Look-ups in named tables: a row name and a column name give one cell, copied from the table.

raru =
fields: nizi, dav, zol, sisigog, gid, los
luz: [-154, 173, 211, 434, 94, -337]
nodaf: [34, -461, -83, -77, 17, 195]
rad: [-80, 125, -113, -189, -148, -137]
rok: [-146, 144, 211, 443, 102, -319]
pov: [31, -449, -106, -95, 6, 197]
poz: [-199, 588, -13, -41, -185, -458]
tis: [-95, -113, 206, 467, 163, -167]
bivog: [-83, 46, -19, 11, -52, -136]
guv: [-69, -29, -13, 18, -32, -94]
kopegud: [-149, 150, 215, 441, 99, -324]
mize: [-92, 137, -82, -132, -125, -153]
kolev: [33, -457, -94, -87, 5, 201]
giga: [-74, 336, -371, -707, -393, -122]

What is the zol of rad in raru? -113
What is the los of mize in raru? -153
What is the los of guv in raru? -94
What is the los of nodaf in raru? 195
What is the gid of luz in raru? 94
What is the zol of bivog in raru? -19
What is the nizi of poz in raru? -199
What is the los of pov in raru? 197
What is the sisigog of rok in raru? 443

vavit.csv
,rak,lep,bemigu,nedil,lozu,dudate,tazolu,fuv,fum
gorupef,41.7,14.1,66.0,70.8,68.5,45.4,66.4,25.3,15.2
dil,57.2,61.2,45.5,44.0,45.1,27.6,44.4,61.1,59.8
dun,48.6,48.7,51.6,51.3,51.6,35.8,50.1,52.3,48.4
fik,35.1,67.9,44.3,40.6,42.2,45.9,40.0,69.3,68.3
pes,37.4,73.6,40.8,37.5,39.0,44.9,37.3,72.9,73.4
tal,63.2,23.7,61.2,65.7,64.2,25.5,63.1,30.4,22.8
pel,15.5,81.6,40.8,33.6,36.4,60.7,32.3,83.2,83.5
larur,1.3,84.2,40.1,31.9,34.7,73.4,30.1,86.9,87.2
denode,62.2,50.5,49.9,50.3,50.7,23.9,50.1,51.8,48.9
lodunut,39.0,24.8,61.6,65.4,63.5,47.5,61.1,33.9,25.9
nupumuf,39.8,29.6,59.8,62.0,60.9,45.4,58.9,38.0,30.4
gofanaz,35.2,12.1,66.3,71.5,68.8,52.2,67.0,24.1,13.5

What is the rak of pes in vavit?
37.4
What is the rak of pel in vavit?
15.5
What is the nedil of pel in vavit?
33.6
What is the rak of dun in vavit?
48.6
What is the lep of gorupef in vavit?
14.1
What is the nedil of larur in vavit?
31.9
What is the tazolu of lodunut in vavit?
61.1
What is the fum of denode in vavit?
48.9
What is the bemigu of pes in vavit?
40.8

beki
        vagefiv  lum  zol  mok  lib  senik  rakulur  pigo
neli        111  217  107  131   96    237       74   100
supar       129  227  164  124   99    117       87    71
pegupa      134   64  129  219   92    198       66   184
zes         105  231  158   80  238     73      240    84
ref         228  126  125   79   92    197      171    85

What is the mok of neli in beki? 131
What is the vagefiv of pegupa in beki? 134
What is the lum of supar in beki? 227
What is the pigo of supar in beki? 71
What is the zol of ref in beki? 125
What is the vagefiv of supar in beki? 129
What is the lib of neli in beki? 96
What is the lum of pegupa in beki? 64
What is the lib of zes in beki? 238
What is the vagefiv of zes in beki? 105

neli:
	zabo	gavatur	girat	godedot	dep	nikimo	seli	fefibaz
ror	44	49	29	10	42	63	47	46
dus	31	27	38	92	50	15	76	40
bifano	33	31	63	95	35	12	47	38
vuruku	45	46	54	34	34	46	24	42
gal	44	53	44	9	30	67	33	49
bek	37	42	38	43	39	48	62	47
zivome	39	47	54	37	28	52	39	47

vuruku, dep => 34
ror, nikimo => 63
ror, fefibaz => 46
bek, nikimo => 48
zivome, fefibaz => 47
ror, dep => 42
bifano, dep => 35
vuruku, nikimo => 46

mim =
	rov	meredo	gamanob	zalinov	kof
tov	0.54	0.53	0.30	0.63	0.37
kaso	0.17	0.13	0.13	0.30	0.43
kanif	0.30	-0.20	0.95	-0.64	-0.90

rov of kaso = 0.17
zalinov of kaso = 0.30
meredo of kaso = 0.13
meredo of kanif = -0.20
kof of kanif = -0.90
zalinov of tov = 0.63
kof of kaso = 0.43
rov of tov = 0.54
Which row has the largest zalinov? tov

nur:
,vut,nef,vilatu,siz,tavikuv,sep,sazivo
zadibup,109,136,95,192,104,133,125
saf,129,137,93,123,100,107,98
fenife,90,103,94,127,90,177,86
dov,139,146,97,124,107,86,108
puvurot,130,101,144,47,134,91,117
gidefi,131,121,148,139,129,109,100
depa,169,182,61,118,88,43,93
putuv,65,73,109,93,114,185,144
bamo,109,98,127,85,120,132,109
kos,117,127,115,155,120,115,132
puvepal,90,98,109,124,103,170,100
dag,110,105,136,121,127,128,120

dag, nef: 105
dag, vut: 110
gidefi, vilatu: 148
puvurot, vut: 130
dag, vilatu: 136
putuv, nef: 73
bamo, tavikuv: 120
kos, vilatu: 115
dov, tavikuv: 107
bamo, vut: 109
fenife, vut: 90
puvepal, sep: 170
fenife, sazivo: 86
puvepal, nef: 98
zadibup, tavikuv: 104

Table fus
       vogibu  bepiba  sekom  figok  segap  lato   rud  mifer  tepure
zari     -0.3    -0.5    0.3    0.4    0.3   0.2   0.3   -0.4    -0.5
lof      -0.5     0.6   -0.3   -0.5   -0.4   0.4  -0.4    0.5     0.6
bub      -0.1    -0.8    0.3    0.4    0.3   0.1   0.4   -0.7    -0.8
rozok     0.5    -0.8    0.3    0.4    0.3  -0.4   0.4   -0.7    -0.8

rozok, figok -> 0.4
lof, rud -> -0.4
zari, segap -> 0.3
lof, sekom -> -0.3
rozok, vogibu -> 0.5
lof, vogibu -> -0.5
zari, vogibu -> -0.3
rozok, bepiba -> -0.8
rozok, mifer -> -0.7
zari, rud -> 0.3
zari, bepiba -> -0.5
bub, vogibu -> -0.1

Table burul
	vevu	lofira	nir	kasu	fegegif	pigo	figu	fov	loratu
vol	62	44	51	52	52	22	51	46	42
kevo	52	65	44	40	42	27	41	65	64
gipap	19	77	39	34	36	57	33	78	78
nuzef	20	59	47	43	45	56	42	64	61
sozuva	24	24	60	63	61	58	59	35	26

What is the nir of kevo in burul? 44
What is the nir of sozuva in burul? 60
What is the loratu of vol in burul? 42
What is the lofira of nuzef in burul? 59
What is the figu of kevo in burul? 41
What is the pigo of sozuva in burul? 58
What is the lofira of kevo in burul? 65
What is the vevu of kevo in burul? 52
What is the kasu of vol in burul? 52
What is the lofira of sozuva in burul? 24
What is the fov of sozuva in burul? 35
What is the kasu of kevo in burul? 40
Row with the largest loratu: gipap

Table ruvurev
|  | befene | tugepe | maz | tuf | zotin |
|---|---|---|---|---|---|
| paze | 144 | 135 | 138 | 163 | 128 |
| ton | 152 | 150 | 151 | 104 | 143 |
| situzo | 138 | 125 | 130 | 164 | 118 |
| ker | 190 | 212 | 204 | 40 | 204 |
| dapuna | 167 | 183 | 178 | 52 | 178 |
| vum | 146 | 143 | 143 | 140 | 137 |
| kugeret | 107 | 86 | 94 | 171 | 84 |
| kelabi | 107 | 93 | 101 | 86 | 98 |
| kab | 137 | 129 | 133 | 118 | 127 |
| pomiki | 113 | 101 | 108 | 64 | 106 |
| sura | 111 | 86 | 96 | 179 | 83 |
| zapi | 138 | 140 | 139 | 111 | 137 |
| ruk | 195 | 222 | 212 | 40 | 213 |

zotin of sura: 83
tugepe of kelabi: 93
befene of situzo: 138
tuf of sura: 179
maz of kab: 133
tugepe of kugeret: 86
tugepe of situzo: 125
tuf of ker: 40
tugepe of sura: 86
befene of ruk: 195
tuf of kugeret: 171
maz of ton: 151
befene of dapuna: 167
maz of ruk: 212
tuf of ton: 104
maz of dapuna: 178
tuf of kelabi: 86
tuf of dapuna: 52
maz of paze: 138
tugepe of ruk: 222

